(in the rows, 128 means zero)
A single turn carries every row of the set below to another of its rows. Some are shown first; where does it send the rows asked next?
kiko: [121 152 131 108 143 142 122  97 118 143 139 149 126  99 106 158 149 151
 133 101 146 133 144 159 157  94 132 100 150 102 126 156 105 156 155 102]
Vot: [114 134 115 124 151 130  98 122 176 157 111 174 140 116 127 172 138  97
 130 126 141 124 117 142 153 155 154 102  73 123 146 132 130 140 107 147]
kagu: [142 156 154 132 122 110 140  93 130 128 150 130  95  89  96 137 125 150
 140 172 175 152 129 139 154 106 120 121 100 112 131 149 127 127 129 105]
geb: [144 148 159 132 127 106 137  92 120 123 154 125  92  94 100 132 120 148
 142 164 171 147 135 136 149 110 114 123 113 107 130 151 129 138 132 101]
bet: [109 122 116 125 136 128  93 124 184 147 108 169 140 117 124 175 142  96
 138 121 144 119 120 151 161 157 156 105  75 122 141 125 133 132 118 144]
rekeb: [105 124 107 120 146 124 104 124 192 127 125 158 134 124  95 165 131 117
 123 130 150 118 125 155 176 163 179 127  88 140 127 115 107 139 107 137]
zeze: [128 138 109 111 166 122 114 101 170 141 142 128 137 126 119 175 117 115
 129 136 142 125 146 145 173 172 176 142 113 142 134 133 125 156 103 133]
bifu: [123 128 113 111 151 119 108 102 179 134 137 124 138 127 117 177 124 112
 136 129 146 119 149 153 179 174 180 145 113 138 130 127 131 148 115 130]
Kudul: [121 144 111 114 157 128 110 109 183 151 127 154 141 117 116 178 134 103
 126 141 146 126 124 149 168 161 175 127  89 138 144 128 123 142  95 137]
zomab: [111 123 105 116 154 118 107 117 182 124 137 132 132 130  99 159 115 133
 125 122 148 120 149 151 179 174 183 143 107 142 116 123 113 148 119 136]
lemup: [136 142 151 142 118 116 133 106 125 126 142 145  95  89 103 139 124 142
 145 166 166 148 117 135 148  97  97  96  90 109 136 146 122 127 135 114]
pag: [118 162 121 109 135 149 126 101 135 150 135 157 133  90 100 167 155 153
 131 117 150 140 130 165 166  86 137  95 130 114 128 151  99 140 150 109]
mezus: [142 155 158 141 125 108 125 116 133 112 130 130 109  87 129 136 117 142
 139 176 151 135 126 124 150 116 109  91  85 113 127 164 125 135 112 125]
Mol: [147 159 164 134 131 103 128 106 130 108 137 121 106  91 125 133 117 142
 136 177 155 132 135 127 150 124 122 109 101 112 126 165 127 144 107 114]
Zin: [107  97 136 123 122 130 107  91 155 117 147 142 112 113  57 141 142 151
 123 121 162 116 110 145 164 120 114 130 102 122 130 121  90 129 166 114]
rosuk: [116 153 123 113 135 150 122 104 128 146 132 162 131  93 104 166 154 148
 133 110 146 136 128 162 161  84 126  85 132 109 130 151  98 144 153 109]
raku: [104 102 121 129 155 114  86 130 156 130 119 149 125 136 120 141 115 126
 131  85 140 113 157 135 149 176 151 118 104 109 113 135 133 159 143 143]
niti: [106 102 131 123 122 130 109  91 158 125 147 132 113 110  59 140 137 164
 123 120 165 123 118 144 168 122 117 134  98 125 123 124  95 122 175 120]
Ditu: [110 106 119 131 142 125  85 128 164 143 108 163 135 126 138 167 130 100
 145  99 135 115 135 140 151 162 137  95  85 111 135 133 141 144 137 148]
lukek: [106 107 148 121 124 122 102  87 153 135 139 139 109 109  64 126 147 160
 119 106 173 122 126 142 152 130 124 142 100 105 122 133 112 126 176 114]
pez: [110 112 113 121 159 113  98 120 165 126 134 128 127 136 111 148 107 137
 128 100 144 118 165 141 166 180 168 138 114 126 108 132 127 157 137 138]
tuf: [142 138 160 137 127 107 133  97 112 118 151 131  89  97 105 132 118 143
 145 157 165 143 134 133 144 107 100 111 113 102 131 151 127 142 137 104]
Dades: [144 150 160 140 128 107 125 114 126 107 133 127 107  91 130 134 113 140
 141 172 149 131 130 123 149 118 106  93  94 111 126 164 125 142 113 122]
Rik: [118 149 128 112 139 146 119 102 120 142 135 159 128  98 106 161 151 146
 134 102 143 133 135 158 156  88 123  88 142 103 129 153 102 154 155 106]
Namop: [138 136 155 141 122 112 131 104 114 119 145 140  92  95 106 135 119 140
 147 158 162 143 124 132 144 101  92  97 102 104 134 148 124 137 139 110]
bofu: [ 99 115 116 128 142 125  92 134 184 131 111 179 132 124 103 158 138 106
 126 115 146 113 117 150 159 158 161 107  77 122 132 118 112 141 113 141]
Det: [106  97 147 122 123 126 103  89 152 118 143 149 109 113  58 135 149 143
 121 115 165 112 109 145 155 123 116 133 105 111 133 123  94 133 162 108]
geted: [121 166 123 105 138 145 129  95 134 150 139 148 132  92  99 164 154 157
 129 116 154 142 139 165 167  91 145 106 138 113 125 153 102 142 149 105]
katu: [122 161 129 104 143 142 126  93 126 147 141 144 129  96 101 160 150 156
 130 108 152 138 146 162 162  95 142 109 149 107 124 156 106 151 152 101]
loti: [106 107 137 122 123 126 106  89 157 134 143 131 112 108  63 132 140 168
 121 112 171 127 126 142 161 128 122 139  97 116 119 131 106 121 179 120]
nos: [116 101 119 127 152 118  89 120 152 135 122 138 132 135 140 163 114 111
 147  93 131 113 158 136 154 173 139 111 110 114 125 138 144 158 144 143]
Kilad: [ 99 104 123 133 147 120  83 137 166 132 108 175 127 130 116 146 130 110
 129  92 141 110 133 140 145 164 147 102  86 106 124 128 126 151 131 144]
Mor: [113 118 117 131 156 126  90 127 156 155 110 168 135 124 141 163 124 103
 136 103 132 122 134 131 143 160 134  92  82 112 138 140 139 151 127 152]
Kefu: [106 103 153 121 124 122 101  87 150 128 138 148 108 111  62 127 152 147
 119 107 170 115 118 144 148 127 121 139 104 102 127 129 105 133 168 108]
Zub: [123 111 116 117 156 115 100 107 159 130 137 118 133 135 130 168 111 117
 143 108 137 116 164 143 169 179 162 136 124 128 123 135 139 160 134 134]
Bavi: [143 162 158 137 125 107 128 112 138 116 130 129 110  85 126 135 120 144
 136 180 156 137 126 127 153 118 118  99  84 114 126 164 127 133 109 123]
menez: [147 152 163 137 131 103 126 109 125 105 137 122 106  93 128 133 113 140
 139 173 150 130 134 124 149 122 112 102 102 111 126 164 126 147 110 117]
Laz: [117 133 114 115 141 125 105 111 191 142 123 150 141 118 115 180 140 102
 134 135 149 121 127 158 175 163 179 130  89 136 139 122 127 135 107 135]
sel: [128 122 111 116 172 118 106 106 150 139 141 121 133 134 133 167 104 121
 135 113 133 122 163 133 163 176 156 132 122 131 126 141 134 167 124 139]
vumon: [145 164 162 134 127 104 129 107 137 114 134 124 109  86 124 134 120 143
 135 181 158 136 131 129 152 122 124 108  92 113 126 164 128 136 105 118]
gup: [138 153 150 137 118 115 138 101 132 129 145 139  97  86  98 140 126 147
 142 173 172 152 120 138 154  99 111 108  89 113 134 146 123 122 130 111]
bop: [120 112 115 127 167 121  94 119 143 146 125 141 131 132 144 160 107 115
 139  97 128 120 156 126 148 170 134 107 106 116 129 144 142 164 136 148]

rosuk turns into pag
bifu turns into Zub
geb turns into tuf
Where do these go?
mezus turns into Bavi
lukek turns into Kefu
Kudul turns into zeze
zomab turns into pez

